One vector is turned by the same rotation once a step. Each row is the vector after some number of steps, and that number follows the row.
The counts run from 0 to 33.
[ -6  35  -3   6  -8   6 -20 -31  -2   5 -24 -22   3 -20  -5  27  21 -13]
20
[ 17  40  -1 -13  -8   5  17 -18  10  -2  -8 -21   6 -16 -13  12  28   9]
30
[  5  41  -6  -5   6 -15  -8 -17 -17  -7 -19  29 -20   7 -14   4  -6 -15]
16
[-14  22  -1  -4  -3  -2 -35 -23 -12  12 -15 -20  -6  -2  -3  28  24 -18]
11
[ 25  41 -18 -22  -6  -9  -3 -22  -2  -4 -20 -16  11 -17 -18  18  13  -3]
22
[ 18  42 -12 -17   0  -9 -10 -18 -19 -10 -21   7   1   6 -14   3  -7 -17]
15
[ 27  50   2  -5  -8  -4  24 -11   5  -6 -12  13  -6  -5 -25  -5  10   3]
32
[ 10  33 -13 -32  -1 -11 -22  -6 -27  -4 -13   8  -5  27 -15   6   4 -16]
6
[-27  17  11  12   9  -5 -33 -30  -8  17 -19   5 -15  -1  -2  23  15 -17]
10
[  6  39  -7 -14  -5   1 -12 -27  -4  -1 -17 -26   3 -18 -17  25  16  -5]
21
[  1  23 -12 -12  -2  -3 -28 -21 -17   8 -23 -24  -2   1 -12  26  19 -10]
12
[-17  25   7   8  11 -10 -23 -19 -15   3 -17  23 -18   7  -5  18  14 -28]
9
[  9  33  -8 -15   4 -14 -15 -10 -23  -2 -19  26 -13  26  -9  -1   2 -19]
7
[-17  12  -2 -15   8   0 -30 -13 -21   4 -13 -25  -3  21  -4  21  30 -11]
3
[ 29  47  -4 -13  -7   2  19 -10   4 -11  -6  -3   2  -8 -18   5  19  10]
31
[ -5  41   4   7   2 -14 -12 -25  -9   6 -18  27 -14   4  -6  12   6 -22]
17
[-15   8  10   2   6  -7 -35  -8 -23   8  -9   6 -16  21   6  16  21 -21]
1
[ 22  50 -16 -15  -4  -6  -1 -17  -7  -5 -14   6   2 -11 -26   6   4  -3]
23
[  6  46   7  14  -1 -12  11 -20   1  -8 -19  27 -11  -7 -14   9   5  -4]
25
[  1  26  12  15   0  -3   1 -28  11  15  -9 -20  -8 -18 -17  21  24  -3]
28
[-19   6  14  -3  16  -5 -39 -15 -15  13  -9 -11 -10  14   2  26  22 -26]
2
[  4  36   7   7 -10   9   4 -21  12   3  -8 -25   7 -25 -12  21  34   3]
29
[ -7  35  11  22   1  -5  -4 -26  10   1 -15  12 -13 -23  -4  20  19 -11]
27
[ 11  25 -19 -38  -3  -6 -17 -11 -22  -1 -14  -6  -1  31 -16  10  13  -7]
5
[ -8  29   1  15  -1 -10 -19 -34  -1  12 -18  -4  -7 -17  -2  24  20 -15]
19
[ -9  32  15  19  -4 -12 -17 -30  -5   8 -22   8 -18 -11  -8  20  13 -21]
18
[ -7  28  -1  -2   4 -14 -16 -18 -23  -3 -23  25 -22  18 -12   7   8 -25]
8
[ -3  36  13  25   0  -9   4 -22   2   2 -17  18 -12 -11  -8  12  15 -17]
26
[ 18  41 -23 -27  -9  -3 -11 -20 -18  -4 -25  -2   2   6 -20   8   7  -5]
14
[  6  33 -22 -26   1  -5 -16 -24 -21   5 -25 -24   2   1 -16  15  14  -8]
13
[ 20  41   5   7   0 -13  31 -11   3  -6 -13  28 -15   1 -10  -1  11  -4]
33
[  0  20 -10 -27   2  -6 -28 -10 -17   3 -12 -21   4  19  -7  12  24  -7]
4
[-15  10  11   5  13 -14 -25  -6 -19  -1  -7  24 -27  30  -5  10  16 -25]
0
[ 18  52  -5   0  -1 -14  12 -15  -5  -5 -13  20  -6  -2 -18   2   3  -4]
24
